In the data rows, zero lies at 7.5, halfway between 7 and 8.
Some points, one per row:
[9 8 6 6 10 5 9 11 7 9 7 7 13 1 5 7 7 9 9 6 5 7 8 7
 8 8 12 8]
[9 8 8 7 6 8 7 5 6 7 6 8 8 10 7 7 8 8 6 8 5 6 4 10
 6 8 5 8]
[10 8 6 8 5 2 7 11 13 7 6 6 11 6 10 6 6 9 8 9 5 9 8 6
 8 5 8 8]
[12 8 9 11 12 10 9 9 6 8 4 6 8 1 9 8 3 7 10 7 10 7 9 8
 7 9 10 11]
[7 8 6 7 8 6 5 10 6 11 7 3 9 9 10 7 9 3 13 8 1 7 6 6
 10 3 11 10]
[8 7 2 7 7 9 10 8 4 12 5 10 10 4 11 6 6 2 9 10 7 11 8 7
 10 8 10 13]
[8 7 3 12 7 2 4 12 9 11 4 6 9 3 10 5 15 13 8 8 3 7 8 6
 14 3 13 6]
[8 8 8 10 10 7 5 8 7 7 12 7 11 9 12 10 5 11 9 5 7 6 11 6
 8 6 7 7]
[2 7 7 6 5 13 6 3 6 7 5 10 2 14 2 7 14 6 5 8 8 5 4 8
 6 6 4 5]
[8 6 4 4 5 8 7 10 6 11 9 9 9 3 9 3 8 6 8 6 9 10 10 7
 8 10 6 9]
[10 8 8 11 11 5 7 8 10 2 12 7 8 10 10 9 5 10 6 3 4 8 11 9
 7 5 5 5]
[5 8 7 11 9 3 5 12 10 12 2 5 11 2 6 5 9 11 15 8 8 10 10 4
 15 6 13 8]
[7 6 10 12 10 4 4 11 9 12 5 9 9 6 8 7 8 11 12 2 4 8 9 7
 10 0 9 6]
[9 9 7 6 9 8 12 2 8 1 4 5 1 13 6 7 8 8 0 8 8 7 3 11
 3 12 7 6]
[1 5 7 7 7 12 9 3 3 10 0 9 7 13 4 3 13 3 9 9 7 7 5 9
 6 5 9 7]
[5 8 9 8 5 7 5 10 9 7 12 7 8 6 7 8 9 9 7 4 9 4 8 7
 12 6 6 4]
[5 6 8 8 13 10 7 8 6 7 6 8 11 7 7 8 6 6 10 6 9 7 6 9
 9 5 8 7]
[2 7 8 7 5 11 7 2 8 6 3 9 4 12 3 10 12 6 9 13 8 6 5 8
 7 7 6 9]
[10 8 6 9 10 9 10 8 5 8 8 9 9 0 6 7 4 8 5 6 8 11 9 7
 6 8 9 10]
[4 4 8 6 8 13 8 7 7 6 10 6 4 7 8 7 8 5 4 4 9 8 7 8
 7 6 5 9]
[10 7 7 5 7 7 8 12 5 12 4 6 8 1 8 5 3 6 6 6 11 10 8 7
 6 8 10 10]
[6 7 7 7 5 4 5 10 8 10 12 5 9 5 9 5 4 8 7 9 10 8 8 7
 10 6 7 10]
[4 8 12 1 5 10 10 7 12 6 14 9 6 8 4 11 6 6 7 3 14 7 10 7
 8 10 2 5]
[7 8 10 7 7 6 7 10 10 10 10 8 11 7 8 4 8 10 10 8 7 9 9 4
 11 7 5 5]
[4 5 6 8 4 10 9 0 8 2 9 10 6 15 6 8 12 11 3 10 8 9 5 10
 5 9 1 7]
[4 9 11 7 8 13 11 7 11 5 9 8 6 9 6 10 6 8 5 5 14 5 10 5
 9 8 5 7]
[9 10 10 6 2 1 5 10 9 10 12 6 7 6 10 6 5 8 7 7 2 6 8 5
 6 3 7 8]
[10 6 4 10 11 9 7 10 7 11 5 5 9 4 10 7 6 7 7 4 4 8 10 9
 5 7 12 7]
[7 7 7 8 13 8 8 10 7 9 1 6 10 2 7 6 8 5 11 9 6 9 7 8
 10 8 15 10]
[10 9 8 6 6 1 4 8 6 12 9 4 11 2 8 8 5 6 11 9 6 7 9 9
 9 4 7 12]
[5 9 10 3 3 7 8 2 9 6 13 6 6 11 8 8 5 10 2 8 11 7 7 8
 7 9 0 5]
[7 6 5 6 5 8 7 9 7 9 10 10 10 5 8 6 6 9 8 8 11 8 8 5
 6 10 7 6]
[10 6 5 8 10 8 7 12 8 11 7 6 9 4 10 8 11 7 7 6 4 10 9 7
 9 7 11 6]
[9 9 10 10 7 5 5 8 9 5 11 6 7 9 11 9 4 11 8 4 9 5 10 6
 9 3 4 7]
[6 8 7 9 12 3 4 13 7 10 5 5 12 4 6 6 10 11 15 5 3 6 11 5
 11 6 14 7]
[7 5 5 9 10 8 10 5 5 6 5 9 11 11 6 7 8 10 2 12 3 10 5 11
 4 11 11 9]
[5 7 7 7 2 12 8 5 4 6 7 10 5 11 7 4 12 8 6 9 11 9 5 7
 7 6 4 6]
[11 9 9 6 6 3 8 9 9 7 8 11 10 8 8 6 5 7 11 10 10 9 9 9
 6 11 8 6]
[7 5 7 7 6 12 7 4 6 6 8 10 7 11 6 8 4 7 6 6 8 9 8 8
 4 10 5 8]
[6 8 5 10 15 12 9 9 8 8 5 6 8 5 8 10 12 7 10 6 6 9 7 8
 11 8 15 9]
[9 7 4 11 15 4 8 10 7 11 1 6 11 1 6 8 9 7 13 8 7 10 7 7
 12 5 13 9]
[9 8 12 8 8 9 9 8 8 8 10 7 9 7 7 9 6 9 8 3 7 6 9 7
 7 9 6 8]
[5 7 9 3 7 6 8 9 6 12 8 8 10 4 9 6 4 4 11 7 7 8 10 6
 9 4 5 9]
Then 40 other points, each followed by its number:
[9 9 7 8 8 10 9 11 6 8 8 7 7 2 9 7 5 1 11 9 8 9 8 8
 7 11 9 12] 0
[14 7 5 9 12 7 13 9 5 6 4 9 6 3 6 12 4 9 7 10 8 9 6 10
 7 10 13 8] 1
[6 7 10 5 6 7 5 5 5 9 2 9 0 13 4 4 13 1 9 11 2 6 4 10
 7 4 10 7] 2
[4 7 12 6 9 14 6 1 5 8 3 9 5 15 4 8 13 5 10 8 4 6 5 10
 4 7 9 3] 3
[1 6 9 7 13 13 8 10 7 10 6 7 11 8 6 7 7 5 10 3 8 9 8 8
 11 4 6 8] 4
[9 8 7 10 10 2 5 9 10 7 9 6 8 6 9 6 10 11 10 9 3 5 11 5
 11 7 11 7] 5
[10 6 7 4 2 7 8 10 10 8 10 9 8 3 7 8 9 9 7 7 9 9 9 5
 10 10 5 7] 6
[5 5 9 3 9 10 8 6 5 13 4 8 10 7 5 7 6 5 6 6 6 13 8 10
 7 8 8 10] 7
[6 9 10 10 11 12 7 8 8 7 8 6 4 10 6 11 6 6 9 3 6 9 8 9
 8 6 9 8] 8
[4 5 10 8 10 12 7 6 4 8 8 8 8 10 7 7 9 6 10 7 9 9 6 9
 6 7 7 7] 9
[9 7 9 5 3 10 9 6 6 6 12 11 8 12 6 7 5 7 4 10 8 9 8 6
 4 11 7 8] 10
[2 8 8 4 0 6 5 7 9 6 13 10 4 14 6 6 11 8 7 10 8 5 5 6
 7 9 1 3] 11
[7 8 8 7 6 8 6 8 7 5 11 8 8 8 9 9 4 7 8 7 11 10 9 8
 8 8 4 10] 12
[4 8 9 6 7 10 6 7 8 5 7 10 7 11 8 8 13 9 6 6 8 5 5 9
 10 5 5 7] 13
[7 9 3 6 4 6 8 9 7 11 8 8 9 3 12 6 11 4 9 8 14 8 9 8
 10 9 7 8] 14
[6 10 11 7 7 11 7 8 8 8 7 12 9 9 6 11 10 7 13 8 10 9 9 10
 9 6 9 7] 15
[9 7 8 9 12 10 10 5 7 8 7 5 9 8 9 7 4 10 5 7 9 7 7 6
 5 9 7 9] 16
[10 5 7 11 11 10 7 5 2 9 4 7 7 8 8 8 10 7 6 6 2 10 3 8
 6 5 9 8] 17
[7 5 5 12 7 8 8 6 7 5 2 6 4 9 5 7 12 11 4 9 4 7 3 8
 6 6 9 4] 18
[8 11 10 10 11 11 8 4 5 5 3 9 8 11 6 10 8 6 12 7 11 6 7 11
 8 7 6 7] 19
[9 4 7 3 7 8 7 7 7 12 6 7 11 6 7 2 6 4 7 7 4 9 8 8
 5 7 9 6] 20
[13 8 2 10 9 8 10 6 6 2 6 7 7 6 6 7 6 10 0 10 6 8 5 12
 0 14 14 7] 21
[9 7 4 14 12 3 5 11 9 8 5 1 7 2 10 5 10 12 11 6 7 7 8 5
 11 3 12 10] 22
[5 7 6 7 7 2 5 11 8 11 8 8 7 6 7 7 10 10 12 6 5 4 13 7
 12 6 8 2] 23
[10 6 6 9 11 6 5 6 9 5 10 7 7 7 7 10 4 10 6 5 7 6 8 12
 6 8 4 6] 24
[6 7 6 10 8 10 9 3 9 1 8 8 7 12 5 7 10 11 5 10 10 8 7 7
 7 11 7 10] 25
[9 8 10 7 9 6 8 7 9 3 11 8 8 10 9 10 3 9 8 7 10 5 9 6
 5 6 3 8] 26
[6 11 10 7 9 11 14 3 8 6 6 8 6 7 3 10 7 8 8 12 11 9 6 8
 9 11 10 7] 27
[9 5 8 9 12 9 13 10 5 10 0 8 9 2 5 9 7 5 11 8 11 10 5 10
 5 7 11 9] 28
[9 9 7 12 11 8 11 4 7 7 5 7 7 4 5 10 7 6 12 11 9 7 6 6
 10 7 13 9] 29
[9 9 8 4 9 5 7 10 9 11 12 7 11 7 9 7 2 4 9 3 5 5 10 8
 8 8 7 10] 30
[5 10 4 6 9 6 5 7 7 10 6 6 15 3 6 7 8 12 11 10 6 9 9 5
 13 9 11 7] 31
[8 12 14 3 5 8 12 8 10 10 12 8 3 8 10 12 3 4 8 7 12 5 9 7
 9 10 5 5] 32
[8 8 6 7 7 9 6 7 6 5 9 8 6 14 11 6 11 9 5 9 4 8 4 7
 6 7 10 7] 33
[5 5 6 7 8 6 8 10 8 10 4 7 9 2 6 5 7 2 14 9 12 10 6 7
 10 7 9 12] 34
[10 10 8 9 6 5 8 6 10 4 10 8 9 8 8 10 6 10 8 7 9 4 8 4
 12 4 5 5] 35
[14 7 10 11 8 3 10 7 10 5 4 5 6 2 8 8 5 10 8 5 10 8 8 10
 8 8 9 7] 36
[12 8 10 6 9 10 10 4 6 2 7 8 7 7 8 9 4 7 4 9 11 7 4 7
 4 9 7 9] 37
[6 9 7 3 4 5 10 9 10 11 8 6 11 3 7 4 6 3 10 9 4 8 8 4
 8 7 9 9] 38
[4 5 9 5 10 10 5 7 8 8 7 9 12 11 9 5 6 5 10 4 12 7 8 8
 8 7 0 5] 39
Which two of these numbered points are nearest to each point below, looking only along the 6 directions in which the first points spread most? Their numbers follow each, nearest first.
[7 7 10 6 7 7 5 2 6 5 7 7 4 15 7 6 9 8 4 10 3 7 5 10
 5 7 7 11] > 33 18
[12 11 11 6 11 13 13 5 9 3 11 6 6 8 8 9 0 7 4 8 11 6 7 7
 1 13 6 12] > 37 16
[11 8 8 7 5 6 7 6 11 5 13 9 6 8 9 9 5 9 4 8 7 4 8 7
 5 9 3 6] > 26 24
[4 7 8 4 3 10 6 9 10 9 14 6 4 9 7 7 10 7 3 5 10 5 11 5
 8 8 2 5] > 39 32
[8 9 11 7 11 12 9 9 7 10 7 9 8 4 5 13 5 7 13 5 9 5 10 8
 10 7 9 6] > 4 15
[7 10 11 5 3 8 11 11 10 6 8 8 7 8 4 6 7 5 9 7 9 9 11 5
 8 10 7 6] > 6 12
[11 8 8 5 0 0 4 9 10 9 10 8 5 9 8 10 11 11 8 7 4 5 11 6
 10 7 5 2] > 35 23
[11 7 8 12 8 2 5 9 9 6 7 3 6 5 10 6 9 9 8 7 5 6 8 7
 9 6 8 5] > 5 35
[7 9 9 10 7 12 9 1 9 2 7 9 5 10 6 8 10 5 6 11 10 6 2 8
 3 11 7 7] > 25 27
[10 10 4 5 1 0 5 9 8 8 11 6 5 8 11 4 5 13 4 9 5 6 7 3
 8 9 8 6] > 6 35
[8 8 9 9 8 6 4 9 8 6 11 6 9 11 14 6 8 9 8 4 8 5 8 7
 8 4 1 5] > 35 26
[8 7 11 8 8 9 8 5 8 2 11 7 7 8 10 11 2 8 7 8 11 6 9 9
 7 7 2 10] > 26 12
[6 7 7 4 4 6 7 8 7 11 7 9 9 8 6 9 9 6 8 8 9 9 10 9
 8 8 7 9] > 14 20
[12 7 7 6 7 8 7 5 7 6 9 8 4 15 9 9 11 7 0 7 0 4 6 13
 2 7 7 6] > 33 18
[6 8 6 15 11 10 5 5 4 7 0 7 4 7 4 8 15 9 10 12 8 7 2 8
 10 5 12 8] > 18 29
[10 8 5 7 9 9 10 10 8 8 7 8 8 1 12 6 5 4 10 8 12 8 11 5
 9 10 8 11] > 0 14
[3 5 8 6 8 3 5 10 8 10 6 8 6 6 7 3 13 9 9 6 5 8 7 5
 13 2 8 7] > 23 31
[6 7 5 9 7 7 7 7 8 8 8 9 11 5 7 7 5 10 5 7 11 8 9 6
 8 8 7 9] > 6 12
[9 11 6 6 4 4 9 9 9 7 9 6 8 8 10 7 7 10 4 10 7 7 8 7
 10 8 8 6] > 6 35
[3 6 6 13 10 12 7 8 9 7 7 8 6 7 3 10 9 9 11 8 9 7 9 4
 12 7 8 6] > 15 4
[7 9 9 9 10 10 9 6 9 6 11 6 5 8 12 9 6 8 7 5 9 3 9 7
 8 8 9 8] > 24 8
[7 8 6 4 10 10 14 10 7 10 4 5 9 5 7 8 5 4 6 8 5 9 5 8
 7 10 12 7] > 28 7
[9 7 12 5 2 3 4 8 11 6 15 8 8 11 8 9 1 9 6 5 9 9 12 9
 4 9 2 10] > 26 12
[12 7 7 9 11 6 10 7 5 7 4 6 9 5 3 9 6 5 11 10 7 10 7 14
 3 10 8 10] > 1 16
[9 5 3 5 4 5 7 7 9 5 11 11 11 8 9 3 4 9 1 8 7 10 8 5
 4 9 4 9] > 10 12
[7 8 3 14 13 10 8 6 6 4 1 7 10 12 8 8 9 11 8 10 5 9 5 9
 7 6 14 11] > 17 18
[7 7 7 8 5 11 12 3 12 3 8 10 6 11 4 11 9 6 7 9 10 6 8 8
 3 11 9 7] > 25 27
[7 8 7 11 5 9 7 4 9 2 6 9 1 12 3 8 14 10 3 11 4 8 6 9
 7 9 10 5] > 18 25
[7 9 8 9 10 10 9 6 7 0 4 7 7 9 6 9 8 10 6 10 12 6 3 5
 7 8 9 10] > 25 27
[7 9 7 8 7 8 8 10 8 7 4 7 10 7 9 7 8 8 11 9 10 8 9 7
 10 8 9 8] > 31 29
[8 10 8 5 5 2 9 10 6 10 7 8 11 2 8 8 7 10 11 10 13 9 6 8
 11 9 8 4] > 6 14
